Some points, one per row:
Array([ 31,  -1,   2,  40,   2,  19,  38, -15,  28,  -3,  -4, -67,  40,   0, -25,  33])
Array([  2,  18,  30,   5,   4, -16,  11,  35, -25,  61,  28, -30,  -2,   1,  58,   3])
Array([ 26,  12,   0, -21, -24,  58,  37, -91,  -8,   0,  -8,  61, -33,  27, -87, -11])
Array([ 23,  -7,   9,  -3, -37,   3,  40, -54, -14, -25,  39,  31,   9,  30, -85, -33])
Array([ 26, -21, -20,  15, -16,  31,  18, -83,  -9,  15, -22,  23,  11,  32, -62,  -2])
Array([  4,  16, -13, -31,  -7,  48,  33, -98, -12,  -8,  -2,  67, -28, -24, -52,  -6])
Array([ 26,  -6,  -1,   7,   1, -51, -13,   9,  -8,  -1,   5,  12,  -5, -22,  38, -14])
Array([ -3,  17,  22,  22, -14, -48,  41,  33, -22, -48,  17, -27,  11, -22, -47,   9])
Array([-26,  28,   6, -27,   2, -67,  23,  86, -18,  15,  42,  20,  18,  14,  42,  12])
Array([-22,  22,   3, -20,  30, -50, -11,  38, -12, -16,  52,  56,   5, -33,  30, -11])
Array([-11,  37,   9,  32,  26,  18, -44,  72,  47,  -1, -76, -68,   7,   2,  77,  34])
Array([ 43, -49, -42, -18,  -6,  80,  17, -57, -29,  25, -31,  29,   1,  48, -67,  -1])
Array([  8,  -4,  22,  -3,  23, -27,   1,  38,  18,  -3,  41,  33, -13, -17,  40,  -4])
Array([-39, -17,  18, -36, -28,  -1, -29,  67, -30,  36,   5, -16, -26, -16,  66,  15])
15 more points follow, each with its number after it:
Array([  32,   30,   -4,  -25,  -40,  116,   47, -110,  -19,   13,    1,    5,  -14,   35,  -46,    0]) 0
Array([  66,   10,  -11,   12,   12,   15,    5,  -57,    0,  -53,   37,   78,    9,   37, -106,  -14]) 1
Array([-13,  17,  10, -16,  34,  27, -22,  12,   8, -14, -32,  -8,  26,   4,   2,  -2]) 2
Array([-19,   9,   9, -19, -22,  26,   2, -25,   9, -32,  -4, -37,  18,  14, -32,  24]) 3
Array([-41,  -8,  -7, -31,  22,  11, -31,  33,  -6,  59,   2,   6, -19,   2,  61, -14]) 4
Array([-17, -12,  -2, -16,   7, -38, -21,  37,   9,   6, -12, -24,  23, -11,  35,  -7]) 5
Array([ -2,  -8,  -1,   9, -13, -17,   3,  24, -15,  33,  15, -37,  -7, -25,  24,   0]) 6
Array([ -4,  -3,   9,  26,   9,  34,   0,  -9,   4,  22, -17, -38, -37, -11,  58,   5]) 7
Array([ 10,   7,  23,  19,  -2,  21, -33,   1,   4,  -7,   6, -25,  -1, -13,  34,  -1]) 8
Array([-50, -33,   0, -22,  -7, -32, -34,  56,  -8, -25,  -8,   2,   1,  -8, -42,  -8]) 9
Array([-27,   8, -12,   5,  12,  -4, -31,  37,  -7,  15, -31,   1,  19,   0,  25,   8]) 10
Array([-25,   8,  13, -17,  11, -58,   6,  53, -26,  28,  34,   8,  11,  42,  17,  -8]) 11
Array([ 53,  27, -28,  20, -35,  14,  27, -60,  -2,  -4,   0,  16, -20,  15, -61,   6]) 12
Array([ -57,  -21,   17,   35,   -4,    2,  -23,   66,   46,    8,  -32, -105,   29,   -3,   44,   25]) 13
Array([ 27,  -1, -14,   8, -30, -10,   6, -32, -17,  -9, -14,  10,  20,  44, -50, -30]) 14
Which of these numbered points is nearest to each point below, looking only along the 4 directions in which the first points spread most? Its number follows each.
Array([-20, -21,  -6,   2, -11,  -4, -52,  26,  27,   9,  -3, -64,  13,  -4,  43,  -2]) > 10
Array([-33,  22, -37,  17,  -3, -44, -40,  18,  35, -40, -32, -51,  14, -45,   5,  18]) > 8
Array([ -2, -17,  -5,   3,  22, -22, -20,  20, -23, -23,  17,  24,  34,  15,   3,  -6]) > 9
Array([ 44,  10,  -7, -30,  -7,  99,  51, -84,   1,  30, -27,  53, -38,  -1, -36,  -6]) > 0
Array([-11, -66,  22,   7, -11,  -3,   5,  -1, -48,  -4,  14, -35, -29,  15,  17,  -8]) > 6
Array([ 19,  24, -12,  19,   7,  -6, -14,  11,  -3,   1,  -9,   7,  15,   2,  10,  20]) > 8
Array([ -4,   3,  16,  -1,   1, -15, -30,  16, -18,   7,  23,  42,   9, -18,   5, -12]) > 9
Array([ 26, -20, -39, -30, -38,  65,  53, -79, -24,  40,  28,   3, -30,  53, -73,   4]) > 0
